One turn moves every row onto another: examples first, then more rows asked:
duf: [  7  -1  -2  -3  -7   3  -8  -9  -2 -18  -1  -3  -6  -6  -1  -8  -7  15
  -4   3  10  -8   4   5  -2 -11  -9   4  -5   1  15]
zel: [  7   2   0 -11  -6   8  -4  -5  -1 -16  -7  -2  -7  -7   3  -5  -1   8
  -9   5  11  -7   1   1  -2  -5  -7   3  -1   3  17]
koze: [  4  10   2   2  -6  -2  -4   1  12 -14 -18  -4 -14 -12  -6   7 -12   3
 -10   2 -12  -7  -7   3  -7   5  -9   5  -9  -1  12]
rapot: [ -8  14   3  15   1  -6  -5  -7  -5  -4   0   5   6  -4  -2  -6   3  11
  -1  -6  -7  -5  -1   0 -16 -12   1   9   2   2  13]
Som: [  9  -1  -1  -8  -3   6  -8  -6   3 -24   2  -2 -11  -3   4  -5  -8   9
 -11   0   5  -8   1   3  -3  -7  -6   5  -1  -1  13]
nel: [ -7  19   2  12  -1  -2  -7  -3  -7  -7   3   3   6  -3  -4  -6   4   8
  -4  -8  -9 -10  -4   2 -12   1   6  12  -1   8   9]
zupel: [  1   3   7  -3  -1 -12 -14  -2  20  -4  -5 -14 -15   0  -5   3 -10   9
   2  -3  -7 -14   0 -10 -17   6  -1  -6   1   0  12]
turif: [  3   4   8   0  -2  -2  -9 -20   2  -8  11  -8  -3   3 -14  -2  -5  15
   4   6   0 -14  -3 -10 -12   1   4   6   4   2  22]
Fike: [ -6   8  -7  -8  -7  -3 -14  -3   2  -4  -5   7  -1   3  11  -9  -1   7
   9   0  -9  -4  -2  -4  -4  -7  -3  -4  -1   4   3]
Rarof: [ -7  13  -9  -6  -2   1  -1  -9   7   4   0   0 -14  -4  -9   4 -23   8
   5  -7 -16  -6  -3  -8  -3   2   0  -8  -3   1  14]
Siz: [ -8  14  -9 -11  -8  -4   1 -10  10   2  -4   5  -9  -2 -10   4 -19   7
   4  -3 -18  -3  -4  -9  -8   5  -5  -1  -8  -2  14]
bemi: [ -7   9  -7 -11  -1  -1   1  -5  10   2  -5   2 -15  -2  -6   4 -20   6
   5  -5 -19  -5   1 -11  -5   2  -3   0  -4   1  12]
bifo: [  3   3  11   2  -1   1 -11 -17  -1  -9   8  -2  -2   2 -14  -4   2  15
   6   3  -5 -10   0  -4  -8  -7   3   4   1   0  28]
Lek: [ -2   9   1  -5   2  -7   2  -3   9  -4  -2   4  -6 -15  -9   2 -12   7
  -9 -16  -3  -5   1  -2 -16   9   9   5  -7  14  11]
daku: [ -5   6  -5  -3  -8   1 -13  -2   2  -3 -10  10  -2   4   6 -11   1   9
   2  -4 -13  -6  -1   3  -9  -9  -6 -10  -6  -2   7]
vinir: [  3   8   1   0   0   0  -4  -1  11 -16 -12   0 -19 -13  -7   4 -14   2
 -15   5 -10  -9  -5   1 -10   7  -6   7  -4  -2  11]
rilop: [ -6  14   0  12   1  -9  -1  -5  -6  -2  -4   6   9  -5  -7  -2   1   7
   1  -4  -8  -7  -4  -1 -18  -3   6   8  -4   8  16]
fuseb: [  3   3   8  -3   4 -11 -12  -6  15  -6  -2 -13 -13  -1 -12   0 -12   7
  -1  -3  -9 -12  -2  -9 -17  11   2 -11  -2   2  10]
lus: [  1  13   0   2  -4   1  -4   3  12 -17  -9   5 -17  -9 -10   8 -11   3
 -13   5 -10  -2  -5   3 -11   5  -4   7  -8   0  11]
seb: [  2  10  11  -6   1   3 -12 -19   4  -8   8  -6  -1   3 -13  -1  -1  17
   4   3  -1 -10   4  -6  -7   0   5   7  -1  -3  23]
Ved: [  1   8   0  -9   7  -8  -1  -4   9  -2  -2   3  -5 -16  -7   1 -11   8
 -14 -14   0 -12   0   2 -16   7  10   5  -8   7  15]
kaleb: [ -2  11   3  -6   0  -6   4  -9  10  -3   5   2  -2 -14  -8   2 -15   6
 -12 -18   0  -8   1  -1 -15   9   8   4  -2   5  11]
fof: [  7   4   2  -6 -10   8 -10  -5   2 -21  -3  -4  -8  -9   3  -6  -6  16
  -8  -3   8  -9   6   1  -2  -7  -6  -1  -2  -1  11]
tad: [  2   7   7  -2   0   7 -11 -15  -4  -5   5 -12  -4   7 -14  -6   2  13
   0   1  -5 -13  -1  -9  -9   1   0   2   3   0  26]
mutup: [  6   1  12  -7   3  -6 -17  -7  19  -5  -3 -13 -11  -1  -9   3  -9   6
  -4 -11  -9 -11  -3  -5 -15   6  -1  -7  -1  -1  10]
botov: [ -3   5  -9  -2  -7  -3 -15  -8   2  -7  -5  10  -1   3  10 -16  -3   9
   3  -1  -9  -4   4   1  -9 -12  -4  -4  -3  -2  11]
Zuf: [-11  18   4  14   0  -3  -1  -9  -3   3  -4   3   6  -5  -4  -3   1  11
   1  -2  -6  -8  -2   6 -13  -2   2   9   0   4  14]
Dodu: [ -6   4 -10  -3  -5  -1 -14  -3   1  -5 -11   5  -5   0  10  -8  -5   6
   5  -8 -15  -2  -1  -1  -7 -11  -7  -6  -1   3  10]

Zuf turns into daku
Siz turns into koze
Now these:
fuseb turns into Lek
Fike turns into zel
bifo turns into rapot
turif turns into rilop
lus turns into zupel

